Rotation paths and how fast each direction turns (degrees each step):
Each turn is a multiple of 5 degrees from 10 to 175, or 0.
Each row of a path follows its step; steps can be skipped.
Rotation 1:
step 0: [-12 -13   3  -7 -13  11  -5  33   3 -15 -39   6  11  -5  -6  -5   2  21
 -10 -34  20  12  -5  -5   4   4   0   3   1  -9  -3   9 -12  10 -14  16
   1 -12   6  16  -2 -17   5  -8   3  19   0   4  14   7  33   4  -2   3
  -1  -5  -1  -2  -4 -11  15   1  21 -11  -6 -14   4   7  -3]
step 4: [ 12  -3   5  -9   2   0 -11   8  -2  11  18 -27   6  -6   5   8  16   0
  -8 -23  -7  -4  14   0   9  -7  12   7   2  -3 -17 -10  16  -4  -4  -6
   1  -3 -31  -3 -13 -20  17  -9   9   1  13   4  -4 -10  -1   3  11  20
  -7  10  13  -7 -20  -9  15   4  30  10 -33 -20 -12  16 -10]
step 5: [ -4   9   0   2 -11   6 -16   1  18   3  -1  10  22  -8  -5 -10 -17  -9
 -17  17   4   2  -2  12  24   0  -6   5 -15   1 -28 -16 -14   6   1  -6
   2 -14 -19  -6  15 -38  -4 -13   6  -9 -16  13 -31  21   5  -5  16 -11
 -17   4  -3  13   9 -12  -3  -6   3  14  -4  -1   3  -2  -5]
step 6: [  0   7  -2 -10 -22   3  12 -24  14   1   6 -12  -6 -13 -21   1  -5 -11
  -8 -17  -2 -12 -12   3   4  12  -4  12  22   6 -22  12  14  17  -4   8
   8  21 -11  -7  -7 -20  -5   6 -13  -4  -2  -1  -8   8   1  20  -5  -2
 -15  17  12 -19  21   3  28  -6 -24 -15   0  21   4   9 -10]
step 8: [  8 -20   5  -6  18  15  20   2   2  -3  13   6   6 -12 -11   9  12  10
 -11  -6   2  17  -9   3 -21   1   9   1  18 -10  -6   1 -24  -2   6  17
   8 -25 -29   0 -13 -15   5 -16 -15 -15  -9   4  17  14  16   5  19   2
  -8   4  -7  11  20   8  -4 -13  19  -2  -1  -6  28  11  -3]
step 10: [ -5 -10  -7  -4 -21  -3  13  14   3 -32  -7  -4 -24 -13   0  11  10  13
  11   4 -22 -12 -30 -22  -2 -13 -10 -11   4 -10   0 -10   1  13   6   2
  -7  13  13 -14  15 -13  -4 -28  15  -1 -20   9 -10   8  11  -2   3 -21
  -6  13  10   0  -9   9   0   4  13 -19 -10   8   6  11 -14]
step 11: [ 18  -5 -20  10   9 -10   4   3  -5 -22  18 -10 -14 -14  -8  11   8   7
  10  -7 -15   4  31   8 -10  18   2  -9 -14  -2   2 -12   7  11  -9  -7
 -12  13 -21   2 -11 -26  -9   2   1 -18 -22   2  10  -5  -8   9  -8  -4
  13 -21  22  33   9  14  -2   4  -2  -8   0  13   6  -1   0]
step 12: [-11 -10   8   3 -13  18  -9   9  -2 -24  21 -25  13   4  13   7  19  -5
   0 -10 -11  33  13  36  -6  -8  16  -2 -14   1  -1   0  -6  -1   9 -15
  -7 -24   0  -7 -12  -3  12 -15   6   6  10 -16 -17  -2   9  -2  -2  -5
  -3   3  -6   7  -1  -2  14   8   1 -21  -3  16  -1  12 -23]
Directions:
[-6  8  0 -8 -1  3  6  1 -2  2  0  0 -5 -3  2  1 -3 -1  1 -1 -2  2 -7  3
 -1  0  0  2 -2  1 -1  4  2  0  1  1 -1  0  1 -4  5  1  0  3 -1 -6  1 -2
 -7 -4  0  1  0  1 -3 -3  0  0 -1 -5 -2 -4 -4  2  3  2  3 -3 -5]  100
[ 1 -1  1  5  3  3  6  3  1 -4  7  1  1  2 -3  3  1  0  2 -1 -8  9 -4 -1
  2  4  0  0 -2  0  3 -4 -1  1  4  1 -4  3  2 -1 -3  4  5  0  2  0  0  3
  0  5  0  3 -5 -2 -2  0  2  0  0  4 -4  0  1 -2  2  4  0 -4 -2]  20
[-1  3  2  0 -5 -2 -1 -4  2  3  2  4 -8 -2  1 -1 -3 -6 -1  0 -2  3  4 -6
  0  1 -1 -2  6  3  2 -1 -1  3  1  1 -1  3  3 -1  4  0 -3 -1 -3 -4 -1  0
 -3  1  6  0  2  0  7  2  5  1 -3  5 -3 -2 -4 -6 -3  1 -6  2  3]  90
[-2  3  1  1  3  0 -2  3 -2 -1  1 -1 -1 -2  6 -1  6 -4  2 -5 -4  2 -2 -1
  5  1 -1  4 -1  2 -1  0  2 -4  1 -2  4  1  2  9  0 -4  0 -3 -8 -4  2  0
  5 -2 -4 -1 -2 -6  0 -2 -5  0  4  2 -3  2 -3 -3 -3 -3  4  3  2]  85
[ 1  9 -2  2  2 -1 -1  0  4  0  4  0  2  1  4  2 -1  0  3  4  1  2  2  2
 -2  0  1 -9 -1  0 -2 -4  0  0  7  2 -5  1 -4  0 -4 -4 -3  2 -4  0 -8 -3
  2 -1  3 -4  3  1 -2 -4 -1 -5 -1  0 -2 -3  1  2  2 -6  5  0  4]  115
[-5  1  1 -4  2 -3 -2 -1 -1  7  1  0 -3  1 -3  0  1  6  2 -3 -6 -1 -1 -1
 -2 -1  5 -1  0  5  3  4 -4  2  6  1  0  2 -4  3  1  1  4  2  3  3 -1  1
  2 -1  3  3  6 -4 -3  1 -1 -4  0  3  6  5  2 -1  2  2  1  8 -2]  170
[-1  2 -2  0  2  2  3 -3 -9  3 -3  4  1 -5 -1  1 -1  3 -4 -1 -3 -1  2  1
  0  4  0  3 -1  0 -2  0 -3  2 -7 -3 -2 -1  0  0 -5  2 -7 -1  2 -1 -6  6
  2  4 -1  3  0  3 -3  0 -1 -2  1 -3 -4 -1  0 -8  5 -2  3  4  4]  140
